In the rows, zero is written as 128.
Each path below is one point turned by a fixed rotation once a step. After each direction that follows a path, write how fast that rotation turns it, in degrees each step (0 if it stays still).
Each turn is a multiple of 5 degrees from 10 to 175, or 0.
Each row of a path follows its step; steps can be skipped.
Rotation 1:
step 6: [154 128 155 101 120 134 146 118 179 120 129 115 136 151 121 135 126 110 126 128 144 107 119 121 147 136 122 99 164 150 125 119 129 138 117 112 128 95 131 125 116 112 121 142 134 131 141 142 155 132 158 135 120 150 126 155 137 141]
step 8: [123 122 132 107 128 165 142 141 131 111 130 172 159 152 136 136 113 112 110 123 115 136 142 113 127 112 152 127 104 140 127 172 134 131 115 141 123 132 133 159 139 121 132 152 143 112 120 145 105 120 141 135 116 118 152 140 142 144]
step 9: [154 101 128 111 123 161 136 138 148 133 136 119 121 143 100 149 131 124 111 124 125 96 159 127 108 152 150 112 147 120 139 152 129 138 114 158 119 123 105 122 121 100 142 122 127 110 129 168 140 117 133 114 118 144 114 124 126 131]
step 11: [140 144 126 125 145 107 135 145 140 150 108 147 160 155 147 145 126 127 155 103 135 126 113 113 101 118 143 135 85 141 117 142 120 132 132 123 152 113 130 154 129 113 159 111 138 120 131 152 108 128 128 131 109 159 134 127 125 130]
step 14: [147 161 140 114 140 138 135 138 137 127 116 139 115 148 164 122 150 121 133 125 104 126 136 127 113 104 142 112 130 150 132 127 139 144 122 120 143 103 128 140 125 100 102 127 101 141 101 117 91 116 137 128 118 175 125 118 130 128]
step 16: [136 136 96 86 149 138 137 115 140 154 152 118 140 115 106 129 114 109 112 110 156 153 118 115 144 108 140 117 127 125 122 135 136 106 121 137 130 148 103 158 119 117 139 157 107 119 126 101 127 111 150 129 130 139 116 116 142 131]
step 19: [147 130 116 99 146 118 125 121 144 142 173 163 94 147 125 137 119 102 155 118 131 146 128 146 130 108 160 141 108 116 119 139 137 129 145 129 134 143 141 137 121 123 142 117 105 114 142 134 152 103 149 124 120 115 127 130 117 107]
step 21: [118 153 86 143 137 104 135 134 121 91 133 113 120 156 121 145 138 124 136 129 103 134 109 116 120 107 156 138 144 119 87 134 103 120 124 134 129 126 110 114 118 143 122 120 127 123 112 127 131 131 122 140 105 127 124 90 129 162]
[122 131 133 125 124 125 126 125 126 131 137 131 135 130 128 123 124 127 128 123 131 129 131 127 122 133 127 125 125 131 127 124 127 125 131 134 120 131 125 118 126 125 122 125 129 132 130 124 133 119 131 133 121 129 119 130 132 125] => 115
[138 122 133 130 122 127 130 123 123 130 127 124 123 131 128 130 130 130 128 127 125 126 132 130 123 133 126 125 123 117 132 121 125 128 132 127 128 126 128 131 127 130 122 123 116 125 123 131 126 122 130 122 133 130 126 134 131 126] => 140
[131 126 121 128 126 129 130 133 125 129 131 124 129 132 119 123 123 130 132 141 128 125 123 134 126 128 129 116 132 129 123 131 122 131 127 129 123 129 130 123 123 130 130 120 130 130 130 124 123 133 130 123 130 129 127 130 133 129] => 125
[128 131 137 130 127 129 132 126 134 128 125 127 130 128 130 123 133 127 138 127 125 133 125 130 137 125 132 129 134 121 128 131 126 125 124 123 121 139 119 124 128 125 136 129 121 129 126 121 126 129 131 130 133 127 127 132 126 123] => 25
[125 124 124 131 128 133 128 126 131 130 133 134 123 134 135 125 124 132 128 126 120 124 129 126 130 123 130 132 133 134 125 127 130 137 132 123 122 126 122 129 122 131 119 129 119 131 131 127 128 131 128 129 123 124 132 135 128 135] => 55
[125 132 131 125 125 130 124 132 125 123 132 128 139 128 128 127 130 129 128 128 124 125 126 128 129 126 128 125 129 134 129 128 127 128 136 124 133 127 128 134 125 134 131 129 123 128 127 130 115 121 114 128 127 125 126 130 126 118] => 115
Rotation 2:
step 0: [115 136 113 134 139 129 135 137 132 121 120 118 129 116 121 108 120 148 114 149 109 137 135 127 103 150 152 127 110 125 111 136 155 116 132 128 149 106 117 107 106 128 141 135 104 125 109 123 108 108 118 116 106 149 97 153 148 117]
step 3: [115 146 114 151 148 125 131 126 127 140 137 120 141 146 127 118 129 128 153 137 145 134 125 156 147 127 107 115 148 121 151 115 159 89 135 146 143 122 106 133 130 121 127 151 115 110 109 131 138 118 131 148 129 143 135 118 158 138]
step 4: [143 141 143 142 110 139 152 132 119 136 125 122 123 107 125 111 138 135 139 132 145 105 124 139 130 156 87 97 148 104 113 121 117 121 120 138 129 149 142 131 101 128 131 145 103 144 114 129 126 121 128 141 128 105 102 113 140 132]
step 6: [141 109 123 153 126 131 127 148 135 116 146 123 132 130 169 121 101 106 125 142 135 122 145 132 139 129 117 148 108 133 113 121 140 113 155 132 133 116 103 130 77 133 120 143 144 133 137 137 111 129 118 112 123 125 143 136 129 143]
step 7: [127 134 134 161 116 163 136 108 127 134 138 122 133 137 129 120 110 127 113 155 115 115 110 134 129 148 149 132 130 140 103 129 145 127 135 130 149 100 149 143 129 141 152 130 144 117 113 146 132 119 106 119 101 102 112 126 128 146]
step 14: [118 135 139 137 118 117 119 102 152 122 151 99 148 128 147 106 132 100 134 172 138 116 121 126 145 134 107 127 128 106 151 128 136 139 125 134 148 109 115 151 127 127 132 129 118 131 129 151 130 127 103 116 125 133 124 142 135 154]
step 17: [149 141 112 141 120 128 140 136 136 108 149 113 101 128 135 115 132 121 108 148 150 128 134 151 144 109 130 133 113 128 107 133 125 135 132 116 109 130 128 155 108 126 149 145 128 113 126 120 123 99 92 140 125 145 147 119 127 94]
step 26: [147 154 120 149 136 131 147 99 112 115 144 127 136 126 134 123 105 129 138 152 104 131 130 147 120 125 149 142 89 122 134 131 172 98 138 132 143 114 130 131 115 149 126 130 117 123 109 128 125 138 112 139 127 125 114 126 123 144]
[126 127 130 129 130 123 128 131 125 126 117 128 137 125 124 122 124 139 129 125 139 133 131 125 130 130 130 127 124 125 126 127 128 134 126 124 123 131 137 119 128 137 127 128 127 133 126 129 128 123 126 129 128 127 125 124 125 128] => 95
[135 123 135 126 124 133 132 133 123 124 128 124 132 123 137 133 128 121 138 134 127 132 130 128 125 130 131 128 129 128 120 124 129 124 127 128 120 125 128 130 134 136 132 125 129 127 124 130 129 130 123 132 130 129 135 125 133 128] => 35
[126 133 136 122 132 128 126 128 126 131 127 135 127 124 127 123 129 129 133 130 129 129 133 134 132 134 127 133 128 134 129 120 124 129 127 121 132 126 130 130 119 127 121 126 126 118 131 132 129 134 121 124 136 132 130 129 130 130] => 140
[133 122 130 131 130 132 125 130 127 132 131 128 125 132 129 127 130 129 122 121 133 125 121 129 132 120 138 135 124 132 129 116 127 125 126 127 128 125 131 126 125 123 134 124 128 129 121 134 127 124 127 124 125 131 131 119 127 129] => 70
[126 128 123 132 132 124 130 127 125 122 125 136 133 125 135 126 123 128 126 121 131 131 127 131 128 133 135 132 130 130 121 124 136 127 134 130 126 130 124 131 129 122 126 133 130 126 127 122 126 135 136 132 126 136 126 127 130 135] => 110
[128 129 132 125 142 127 132 127 124 126 134 128 124 127 122 124 127 120 124 124 126 130 126 126 129 127 127 125 124 131 121 135 130 128 136 122 131 122 133 117 135 125 131 131 124 130 129 127 129 129 125 131 132 129 130 126 132 122] => 40
[129 126 131 125 127 125 120 131 132 121 130 131 122 127 123 127 129 127 126 129 133 132 127 129 128 127 122 138 133 130 125 130 129 125 122 130 122 120 128 131 129 128 124 134 132 136 136 120 124 123 124 129 130 130 136 126 120 132] => 95
[121 132 134 126 124 129 128 124 124 127 126 122 128 134 132 132 131 133 130 127 135 133 125 136 132 122 127 123 141 136 127 125 132 130 135 127 129 129 127 130 134 123 126 125 122 135 130 129 131 128 124 132 125 131 128 132 126 124] => 55
Rotation 3:
step 5: [136 158 131 124 113 125 131 123 143 113 149 113 94 123 121 133 135 135 127 132 104 101 125 140 124 135 92 130 138 130 121 137 125 99 122 108 133 127 80 128 146 134 120 151 127 116 151 99 114 111 113 134 121 133 166 143 112 108]
step 12: [137 143 136 123 109 128 128 131 143 133 133 141 111 116 131 127 105 107 137 98 126 155 168 133 98 131 109 130 147 148 133 95 124 138 169 115 112 126 113 143 110 115 128 151 131 141 145 111 162 130 131 144 121 105 124 149 129 132]
step 13: [123 155 122 116 153 111 128 132 129 102 143 114 120 123 110 150 130 155 120 122 120 113 125 125 69 121 103 121 116 135 132 126 129 153 126 137 144 159 111 148 146 138 109 129 111 110 101 119 130 116 100 140 132 113 120 126 131 142]
step 14: [142 171 125 110 134 113 132 128 119 138 112 142 101 154 134 135 113 119 118 136 126 147 126 126 119 129 103 114 120 142 120 100 126 137 131 127 93 133 101 112 113 130 132 171 139 124 170 129 121 152 115 121 106 106 121 118 128 119]
step 16: [120 126 142 115 116 108 160 97 133 147 109 132 113 128 121 134 103 124 147 142 116 149 136 123 117 113 122 129 125 106 147 146 123 117 141 110 113 130 104 131 115 129 108 155 129 108 141 131 133 157 92 148 120 100 141 98 143 146]
step 20: [110 138 114 111 123 135 134 105 149 135 102 127 138 108 173 137 132 144 127 147 164 137 129 125 103 111 130 106 149 122 116 131 127 137 137 121 117 112 107 158 146 99 141 143 126 129 139 110 136 121 106 123 119 106 127 146 145 156]
step 23: [167 165 114 132 118 124 98 119 144 118 116 118 140 132 122 138 115 135 129 130 135 135 118 123 126 155 94 169 123 133 141 150 127 128 141 109 128 140 102 118 146 114 127 153 137 148 116 100 120 142 114 118 107 137 149 123 152 122]
step 24: [126 159 134 133 137 114 167 111 134 131 144 115 98 117 143 147 122 128 136 140 131 137 124 111 126 107 115 109 129 114 115 105 114 135 157 106 147 115 108 146 118 123 115 116 117 137 130 109 116 153 156 146 137 134 148 140 172 131]
[131 130 122 127 124 121 132 129 120 124 133 124 129 121 123 121 125 125 124 126 126 126 134 135 129 131 134 124 124 133 125 128 121 131 132 129 137 135 128 129 126 122 130 131 130 133 132 129 124 126 128 131 123 138 125 129 132 131] => 20
[133 130 126 133 130 125 124 135 131 128 122 125 126 123 127 125 128 123 126 131 125 136 132 127 124 122 118 131 130 130 132 137 129 131 129 125 131 132 134 125 132 133 130 122 134 121 127 128 120 120 132 122 130 131 127 125 124 131] => 175
[134 135 125 127 129 125 126 132 129 125 129 130 125 122 128 129 129 129 128 126 128 128 122 130 125 130 126 130 128 131 136 127 133 134 130 126 125 122 126 126 115 134 124 123 126 130 121 136 131 131 133 136 122 126 118 133 132 128] => 25
[129 124 129 126 131 126 126 126 128 122 128 131 122 126 134 130 130 135 118 134 132 126 124 122 129 129 131 124 130 129 125 128 128 125 138 135 132 134 135 135 129 126 122 118 125 120 126 129 129 133 129 125 126 129 128 129 129 135] => 160
[130 126 131 121 130 123 132 132 122 129 125 128 131 126 126 128 134 124 131 121 131 132 129 123 126 127 124 126 120 126 128 122 137 123 126 133 130 130 121 128 125 117 126 122 133 123 125 130 134 122 130 124 121 126 132 123 127 124] => 20
Rotation 4:
step 4: [136 126 132 110 129 118 126 112 113 124 93 173 129 120 140 108 134 116 151 121 138 106 119 137 128 146 125 121 110 118 124 141 116 135 105 143 126 141 104 132 154 155 144 134 132 120 118 124 115 109 121 166 135 137 114 138 115 118]
step 8: [129 119 111 107 137 116 108 132 143 130 123 152 122 121 123 136 145 121 145 126 159 116 132 124 132 134 124 114 98 133 96 118 132 103 119 158 110 147 111 143 145 130 142 148 148 109 103 111 119 147 134 149 137 115 136 123 125 105]
step 9: [119 155 106 109 98 131 131 115 133 119 140 131 152 128 145 97 126 113 130 119 153 137 131 134 137 107 109 165 117 122 113 101 108 122 124 135 114 138 112 131 150 128 149 121 123 140 128 118 120 129 129 156 142 104 122 140 139 115]
step 13: [126 120 103 125 140 127 118 135 110 141 130 147 177 110 140 83 123 117 136 107 145 130 126 129 128 134 128 144 134 124 119 126 108 125 132 123 131 109 119 145 144 126 141 152 123 108 135 113 115 133 128 168 122 110 151 129 132 132]
step 18: [131 115 92 116 117 114 114 96 115 116 146 130 132 127 134 102 114 120 148 136 143 148 127 137 145 111 151 111 118 148 120 90 119 150 138 134 119 126 118 119 133 110 119 132 142 139 134 139 121 131 121 140 126 118 142 95 151 118]
step 21: [126 128 102 114 121 114 133 103 150 120 130 143 124 117 146 95 124 124 150 117 140 137 145 135 106 125 129 119 96 120 97 115 122 130 129 127 109 145 116 146 148 126 138 135 136 129 123 144 108 127 130 148 173 138 140 117 134 110]
step 25: [125 122 105 123 131 122 151 118 119 125 131 153 133 121 144 94 103 115 149 121 156 119 129 150 156 135 133 137 116 128 104 126 130 117 117 116 98 119 129 133 149 134 163 138 158 115 118 117 98 129 122 138 125 122 122 143 132 123]
step 26: [147 127 111 105 105 126 134 132 123 119 96 125 149 121 146 109 106 134 119 112 152 125 137 123 146 138 126 147 117 106 127 121 105 123 136 162 136 129 126 130 154 134 120 154 132 116 131 121 125 135 118 141 122 106 167 113 148 116]
[124 135 126 136 130 127 127 130 126 131 130 129 133 138 130 127 118 126 134 121 131 124 135 132 133 124 131 129 128 130 131 124 131 129 131 129 131 122 127 132 132 122 134 118 131 134 131 128 126 125 132 125 131 128 127 133 123 130] => 115
[130 131 122 132 124 129 129 124 126 133 123 126 128 124 127 121 130 136 122 131 129 132 132 127 127 122 128 125 129 133 131 119 131 130 133 132 129 130 126 124 123 132 124 124 124 131 126 127 132 120 125 126 120 118 129 127 124 137] => 85
[125 124 128 133 129 128 132 129 124 127 125 132 128 126 129 135 118 119 126 119 124 131 121 127 125 135 129 132 128 130 128 125 121 125 128 132 128 124 126 135 127 138 123 130 128 126 130 120 133 119 124 128 126 128 128 129 126 132] => 115
[123 128 131 130 120 134 125 124 140 118 134 128 127 131 128 123 128 129 129 123 132 130 127 130 118 123 128 123 131 124 133 126 119 127 125 127 124 127 125 129 120 125 129 126 132 130 133 127 127 123 125 130 125 129 124 123 130 126] => 120
[128 124 136 128 127 131 117 124 127 129 124 125 130 126 125 126 124 135 130 124 121 121 126 125 128 127 123 122 118 132 136 132 128 132 130 125 135 132 126 133 130 130 128 134 129 128 129 133 129 124 126 134 131 131 135 132 122 129] => 110
[131 137 129 130 126 127 130 125 129 126 131 125 125 128 122 127 125 130 130 127 119 134 120 131 129 126 130 127 122 129 114 125 121 132 128 121 126 123 126 123 129 126 122 123 121 130 129 132 131 131 126 134 135 125 127 130 126 126] => 120
[129 125 131 127 128 129 139 124 130 119 123 130 131 125 129 128 122 140 134 128 125 128 132 127 132 130 130 126 126 124 127 126 126 125 124 129 124 125 135 128 128 125 123 132 130 127 132 134 122 126 128 115 130 126 131 133 130 135] => 10
Rotation 5:
step 0: [162 162 122 132 112 139 123 125 167 110 136 150 125 155 126 107 127 134 134 142 110 112 110 130 115 136 110 110 114 132 147 142 149 122 140 119 137 143 138 131 119 121 130 137 115 152 95 118 128 138 158 138 166 135 140 129 137 113]
step 1: [144 118 118 148 124 136 143 135 155 147 139 137 133 134 163 121 140 150 125 116 112 128 113 130 127 126 123 119 143 110 140 139 101 119 147 140 105 120 162 126 153 170 116 146 150 126 129 144 131 130 117 125 119 111 169 111 142 116]
step 2: [126 156 148 151 125 108 167 135 132 129 103 128 160 126 130 107 152 142 116 143 114 117 144 154 151 157 115 143 104 112 129 142 138 116 151 110 144 120 138 144 117 134 133 127 114 122 141 98 120 125 126 99 126 122 142 122 126 114]
step 3: [137 152 119 146 104 152 125 120 87 131 138 115 127 141 136 127 129 153 153 128 148 137 122 153 153 144 136 133 137 126 152 160 119 99 145 97 110 127 142 119 119 151 126 137 147 138 123 122 131 125 100 142 121 146 107 135 132 149]
step 4: [141 151 136 100 140 140 117 159 140 134 126 120 161 147 140 122 122 146 126 154 136 139 104 121 127 133 149 117 128 89 153 140 148 125 142 124 142 108 136 137 110 115 142 122 96 121 106 127 159 132 120 144 150 140 148 128 114 137]
step 10: [127 144 137 135 130 131 137 145 126 145 89 144 136 130 139 119 154 137 118 146 132 87 152 145 125 145 127 144 100 129 133 141 140 144 150 121 134 140 150 110 119 108 137 159 129 113 132 143 121 162 132 114 149 146 99 121 137 114]
step 12: [168 124 127 129 154 104 113 148 160 122 130 133 148 157 158 131 115 144 117 139 93 110 113 129 143 139 153 125 135 94 131 130 134 121 142 125 117 125 148 134 116 139 148 134 112 144 131 117 139 150 154 128 116 145 125 126 131 110]
step 25: [130 131 145 124 109 117 130 163 127 132 129 145 133 147 157 112 113 123 137 119 99 112 109 115 131 147 138 126 141 112 143 156 148 107 135 124 145 139 133 106 96 120 131 111 101 115 123 106 123 120 113 132 118 133 96 148 139 164]
[129 135 126 120 132 133 127 133 121 133 132 130 135 127 120 131 133 124 131 128 123 128 129 127 136 127 136 131 137 132 132 129 128 126 131 126 124 122 131 123 126 131 127 123 124 126 130 118 130 128 129 125 125 125 133 131 132 130] => 35
[119 125 128 128 130 133 133 132 125 128 138 132 121 122 125 134 134 128 119 126 131 130 125 120 131 126 129 121 123 120 128 126 131 134 129 128 122 133 127 129 125 122 131 123 128 129 127 124 128 123 126 129 132 126 122 129 134 129] => 35
[119 130 132 132 131 129 127 127 123 129 122 130 132 128 130 130 129 119 126 122 127 127 132 134 129 129 124 128 127 133 129 126 132 122 126 124 130 136 138 128 119 128 129 127 133 126 126 127 121 130 123 126 132 128 124 124 124 139] => 95
[135 126 125 123 133 127 127 122 122 126 128 131 129 131 135 132 137 133 122 135 129 131 130 128 126 128 136 124 125 129 129 128 134 127 120 124 134 122 129 132 129 128 132 130 128 129 134 129 122 133 134 125 131 125 127 119 135 131] => 175
[129 130 128 119 135 128 126 131 122 132 128 128 128 115 130 124 123 130 137 125 131 133 125 126 127 128 121 122 129 124 126 127 124 125 127 135 128 122 133 131 130 129 131 135 129 131 124 128 120 125 120 127 129 127 130 123 131 126] => 145
